128 stands for zero in the data rows.
Here is a table of points, one per row:
[104 123 162 210 129 133 183 111 155 119 201 120 111 114 167 104  96 134
  86 119 120 126 129 168  86 144 190 127 121 148 122 109]
[136 134  32 103 132  95 208 174 101 147  91 136 127 118 127 170  86 142
  77 157 115 156 127  89 138  71 151  86 143 111 122 148]
[182 122 165 170 173 162 107 145  84  91 152 131 151 107 102 197 142  30
 118  93 162 136 159 151 135 162 109 134 173 129 107 123]
[132 163 175 128 150 125 112 156 130 129 124 163 115  88 119 141 108 150
 239 165 162  98 144 142 103 117  88 141 132 128 151 140]
[111 126 135 100 126  72 121 128 127 166 160 133  85 105 151 146 155 236
 160 181 236 147  68 131 100 111 149 116 110 109 120 123]
[176 153 153  70 107 169 108 136  75 106 128 131 187  70 103 111 131 129
  43 108 130 170 150 119 173 152 116 113 138  80 105 147]
[135 119 101 183 149  93 107 131 101 146 120 159 104 141 103 138 170 163
 121 127 112 138 105 107 106 172 115 135 145 154 162 156]
[118 119 123 163 111 120 162 113 162 140 145 127 129 170 114 171 143 131
 201 155 110  69  78 119 174  95 107 110  72 151 105 117]
[ 92 102 107 131 138 165  86 164 114 202 123  65 189 122 115 104  78 148
 147 107 142 136 157 158 122  73  97 132 148 108 132 161]
[ 93 134 191 112 211 170 166 121  93  94 111 157 143 133 121 151 154 145
 144 124 121 154 127 132 111 116  75 147 145 112 157  85]
[119 131  88 143  96  86  72 127 124  93 127 173 127 133 170 169 135  70
 139 109 122  67 125 115 116 116 111 117 118  85 150 186]
[120 141 133 121 158  57 148 138 164 128  84  67 172 114 140 118 112  55
  85 130 138 110 107 137 101 120  23  53 102 142 133 173]
[ 30 138 129 111  94 133 146 151  79 175 171 135 102 138 108 155 136 133
 202 115 132 153  74  99 157 163  87 136 106 161 123 177]
[ 76 170 152 126 175 131 116 111  75 102  85 147 162 166 149 115 156 120
 154 117 139 182 117 102  84 182 121 129 149 125  87 127]
[136 117  98 139 100 131 120 129 178 131  87 153 125 134 135 114 142  94
 123  98 166  88  96 159 143 111 146 140  75 126 110  68]
[204 115 115 200 104 137 161 123 127 211  72  60 141 103 124 117  89 150
 138  84 141  99 138 145  93  74  98 140 129 168 120 135]
[117 123 135 109 141 227 123 110 169 174 120 112 135 211  54 135 121 141
 113 168 153  48 124 132  89 147 102 112 133 119  83 115]
[137 147 124 109 133 107 205 100 170 142 139 102 129 148 202 101  86 126
 182 102 154 136 202 101 108 151 198  87 117 175 134 134]
[116 148 116 114 184 115 144 106  68  75 131  65 134 133 114 140 163 150
  56  89 114 139 128  94 107 107 146 122 138  74 124 131]
[165 122 170 121 139  97  83 144  45 109 116 140 111 153 143  81 135 130
  42 112 204 124 107  84 120 143 116 117 150 126 181 119]
[ 99 138 136 185 135 120 147  95 143 141 113 142 121 138 130 102 146 174
 133 148 127 191 173  98 124  96 121 126 140 133 124 177]
[133 151 140 133 141 123 138  96  98 134 145 179 174 144  89 157   0  96
 101 120 140 144 145  95 114  76 110 140 131  74 149  83]
[103 108 114 122 124  57 102 112  92  79 143 106  89 147 123  86 108  87
 137 198 170 118 255 155 144 126 207 164 142 140 126 109]
[113 126 160 136 129 214 212 118 128  97 116 134 181  84 105 158 165 129
 109  92 137 160 104 153 140 102 165 130 187 110 131 131]
[124 132 132 109 146 131  87 136 142 161 184 156  95 124 128 155 164 108
 166 158  96 143 108 142 145  72 172 125 151 120 143 139]
[138 114  95 129  98 128 154 160 123 192 145 178 156 134 105  63 132 109
  63 159 101 135  91 159 119  43  73  96 173 145 130 101]
[127  39 145 156 145 179 135  79  57 141 115 107 186 115 123 117 198  95
  72 106 151 189  95  88 167 114 106 100 118 120 100 121]
[159 181 162 172  96 111 120 115 199 170 151 127  85 129  95 127 147 105
 145 130  98 180  99  82 183 146 151 108  86 138 119 102]
[155 132 101  99  77 150 127  98 171 127 124  99  70 106 124 165 103 148
 104 127 120 109 101 213 128 131 157 109 129 142 156 121]
[ 33 134 125  63 110 163 109 102 159 221 130 109 106  44 136 134 131  54
  86 157 121 122 175 113 120 140 154 153 114 139 175 122]
[ 66 184 135 189 143 227 127 160  93 116 138 143 164 143 159  77 152 146
  62 125 142  28 158 118 198 137 122  92 147 130 100 135]
[143 135  90 131 146  40 117 109 108 150  88 148 117 159 111 134 120 180
 141 105  94 117 110 174 218 141 110 115 150 108 131  95]
[141 117 148 125 121 112 112 135 125 191 144 174 119 113 174 156 131 210
 141 111 128 130 175 155 118 119  82 128 103  97 147 126]
[101 127 112 160  95  91 104 121 146 100 157  89  72  87 114 113 102 111
 150 138  94 153 145 137 145 129   0 152 133 110 117 113]
[112 122 122  77 168 144 150 123 152 186 146 127 110 150 172 150 149 104
 177 147  70 143 163 134  71 126 142 113 141  81 109 236]
[110 108  88 125 113 101 104 126 111  73 145 153 108 112 103 125 156 115
 107 107 164 144 143 143 146 149  57 153 125 243 111 155]
[ 80 119 128 136 180 147 123 129 178 114 141 204 117 131  45 143 137 133
 158 137 107 140 121 117 193 149  96 124 123 141 116 148]
[125  99  93 183 179 105 137 200 146 121 134 134 124 135  83 124 154 159
 119  35 147 123 121 112 106 164 137 188 140  99  95  82]
[ 92 134 164  94 170  93 160 121  91 144 156 125  83  54 183 121 119 146
 154 117  99 112  88 136  98 140 208 159  87  88 125  90]
[123 139 104  36  99 130 143 135 164 129 135 139  99 133 132 100 189 130
  90 128 148  91  95 106 121 133  64 151 163 109 135 107]
[150 117 147 161 150 143 150 121 135  80  92 106 115 129 159  69 104 158
 130 165  86 105  89 158 128 152 181 162 130  63 120 126]
[126 121 110 141  77 131 101 126 119  57 132 148 164 131 130 124 114 191
 124 122 109  93 130 144  79 158 161  80 142 144  97  80]
[154  99 201  53 109 121 142 137 155 116 122 135 148 123 205 104  89 139
 214 126 121 114 152 105 152 127 192  84 200 172 139 116]
[107 142 128 134 118 134 170 114  95 125 147 123 150 136 114  78 121  87
 189 156 178 119  95 157 149 124 219 148 113 127 162 157]
[129 156 137 122  32 126  74 102 179 130  79 178  48 126  63 126 179  76
 174 119 127 151  79  82 126 164 143 177  89 145 119 198]
[117 116 153 160 103  31 155 165 140 171 112  84 125 136 142 161 132  61
 123 170 137 124 147 117 134 135 232 128 137 144 123  83]
[ 79 118 125 108 136 106 126 149 163  91 112 122 122 109  69 129 156 145
 129 129 134 169 128 170 118 144 115 101 106 100 169 167]
[176 119 135 129 123 105 108 123 177 149 131 145 148 205 179 129  99 120
  91 117 144 146  94 138 198 127  53 170 142  50  92 159]
[132 112  88 123 120 125 119 146 147 104 107 148 134 103 131  99  99 121
 112 128 135  99 116  95 104 106  73 180 119 161  94 140]
[ 90 132 109 142  74  83 122 132 160  80 169 107 158 159 107  89 203 152
 184 129  61 156 156 148  88 138 110 142 125 138 129  96]
[186 114 130 111 125 106 127 150 106 155 113  88 147 139 158 102  65 107
 161 134 126  88  85 145 141 145 188 118 135 110 210 129]
[164 113 114 136 150 174  80 161 255  73 101 110 163 125 134 119 154 176
 136 124 145 161 145  85 135 126 109 142 143 148 153 141]
[133  81 127  96  68 125 150 158 170 100 152 144 102 153  56 151  73 114
 134 142 108 160 137 119  91 153 136 119  96 117 121 172]
[135 160 138 161 100 131  79  97 118  83 170 117 134 107 127  68 145 135
 150 114 155 126 112 108 114 129 141 118 146 113 137  99]
[127 145 112 106 159 137  95 150 118 147  96 177 109 152 135 145 148 117
 134 127 126 152 111 149 111 119 169 157  82 142 147  87]
[183 152 147 106 119 182 128 144 123 115  89 117  70 188 157 158 122 146
  64 122 164 140 169 132 154 103  97 124  42 134 167 141]
[173 131 167  97 148 123 155  86  89  99 122 130 112 131 147  82  78  86
 105  97 108 132 105 130 110 140 134 128 126 176 151 116]
[160 136 135  82 185 115 122 108  68 130 124 135 154 120  89  96 161 134
 113  89 119 172 237 105 140 128 115  93 120 125  87 110]
[233 142  90 104 153  96 153 136 141 188 157 106 159 146 150 120 167 127
  93 161 146  54 106 170 130 113 145 135 105 120 139 140]
[175 145 112 125 113  99 139  77  99 148 120 105 118  92 157 201  66 136
 128 122 120  91 112 117 132 129 150 168 171 144 133 105]
[111 122 138 103 114 133  71 150 142  77 125  51 106 148 147 163 123 135
 121 178  77 117  91 129 164  74 166 179 159 191  53 161]
[179 134  89 119 124 255 150 122  78 143 152  76 243 110 194 229 195 121
  91 168  98 174 102 122 109 181  38  93 137 150  91  67]
[102  73  94 146 143 194  92 137  74  69 133 114  76  97 122 100 110 107
 180 126  77 130 132  81 155 133 146  56 135 149 129 112]
[109 120 184 165 113  88 149 109 130 104 111 132 155 144 112 188 134 185
 102 125  82  30 196 124 103 165 195 144 103 116 164 126]
[136 106 118 170 145 119 135 113 111  87  98 184 118 114 143  81 133 119
 125 142 115 138 138 172 123 168 156 142 116 107 121 100]
[106 155 122 123  78 159  71 147 139 160 149 115 115 146 125 156  39 136
 160 110 127 157 114 133  95 107 144 142  99 164 133 155]
Along one direction, these points spread out more than along any other. Take the direction at right angles to it along which they spread out most. Go by this last direction. For each point below, how far along it does it lie, from 0 to 99? 50 is the average, and the first point above lies past it. One standard deviation of the points above along it is 16.
[136 117  98 139 100 131 120 129 178 131  87 153 125 134 135 114 142  94
 123  98 166  88  96 159 143 111 146 140  75 126 110  68] 47
[112 122 122  77 168 144 150 123 152 186 146 127 110 150 172 150 149 104
 177 147  70 143 163 134  71 126 142 113 141  81 109 236] 45
[233 142  90 104 153  96 153 136 141 188 157 106 159 146 150 120 167 127
  93 161 146  54 106 170 130 113 145 135 105 120 139 140] 68
[138 114  95 129  98 128 154 160 123 192 145 178 156 134 105  63 132 109
  63 159 101 135  91 159 119  43  73  96 173 145 130 101] 46
[136 134  32 103 132  95 208 174 101 147  91 136 127 118 127 170  86 142
  77 157 115 156 127  89 138  71 151  86 143 111 122 148] 62
[ 99 138 136 185 135 120 147  95 143 141 113 142 121 138 130 102 146 174
 133 148 127 191 173  98 124  96 121 126 140 133 124 177] 41
[141 117 148 125 121 112 112 135 125 191 144 174 119 113 174 156 131 210
 141 111 128 130 175 155 118 119  82 128 103  97 147 126] 47
[107 142 128 134 118 134 170 114  95 125 147 123 150 136 114  78 121  87
 189 156 178 119  95 157 149 124 219 148 113 127 162 157] 63
[135 160 138 161 100 131  79  97 118  83 170 117 134 107 127  68 145 135
 150 114 155 126 112 108 114 129 141 118 146 113 137  99] 52
[110 108  88 125 113 101 104 126 111  73 145 153 108 112 103 125 156 115
 107 107 164 144 143 143 146 149  57 153 125 243 111 155] 24
[204 115 115 200 104 137 161 123 127 211  72  60 141 103 124 117  89 150
 138  84 141  99 138 145  93  74  98 140 129 168 120 135] 61
